One turn sends every row of this set to another row. A few are shown first. Where does it send the rows asked after them?
q_54: [  8   2 -10  -1  -8   4   1  11  -6  10  -2  16  14   9  -6   9 -17   6
   6  23]
q_788: [-11 -14 -10  -5  -5  15  -1  -1   3  -1  11  -4  14  12   9  -7   1  10
 -15 -12]
q_96: [-10 -11 -10  -1 -10  13  -5   2   2   1   8  -2  14  12   8  -8   4   8
 -14 -13]
q_847: [  2   5  19   4 -14   8  -5 -27   2  14   4   7   6   1   3 -10 -12  10
 -14  18]
q_168: [  0   8  19   1 -17   1  -6 -30   0   8   2   9   9  -1   2 -15 -15   8
 -10  16]
q_798: [  9  -2   9  -8 -11  -4  -2  -2  14  -7  16   5  22  24  16   3 -10  -1
 -10   8]
q_177: [-10 -14   4  -1   4   5   2 -10  -9  12  16  21  21  -2  11 -14 -22   4
   9  13]
q_830: [  9   1  -9  -2  -1   0  -6   7  -1   5  -1  25  12  13  -4   7 -19  10
   5  19]
q_978: [ -7 -19  -8  -6 -12  15  -1   2  -4   2  12  -7  12  13  10  -9   3  10
 -18  -5]
q_993: [  6  -1  -5  -5  -5   3  -7  15  -3   6  -4  20  11  13  -7   8 -22   7
   6  19]
q_155: [ -8 -11   3   6   4  10   6  -3 -14   7  11  12  12  -2  12 -16 -20   6
  12  17]
q_666: [ -5   9  -1 -18  -6  17  -5  -6   1   4  -5  -4   2 -14   1  -9 -16  -8
 -12   1]
q_765: [  2  11  -4 -18 -15  14  -9  -3   8   9  -4  -3  -2  -9   2 -12 -17  -4
 -10   7]
q_854: [  3   3  21   4 -12   3  -5 -26  -1   8  -3  10   6   1   3 -18 -15  13
 -14  15]
q_503: [  1  -3   6  -9  -6  -2 -12  -3  17  -1   6  -1  22  23  11   9  -9  -8
  -5   9]

q_765 -> q_155
q_177 -> q_503
Now find these:
q_788 -> q_168
q_830 -> q_96
q_847 -> q_54

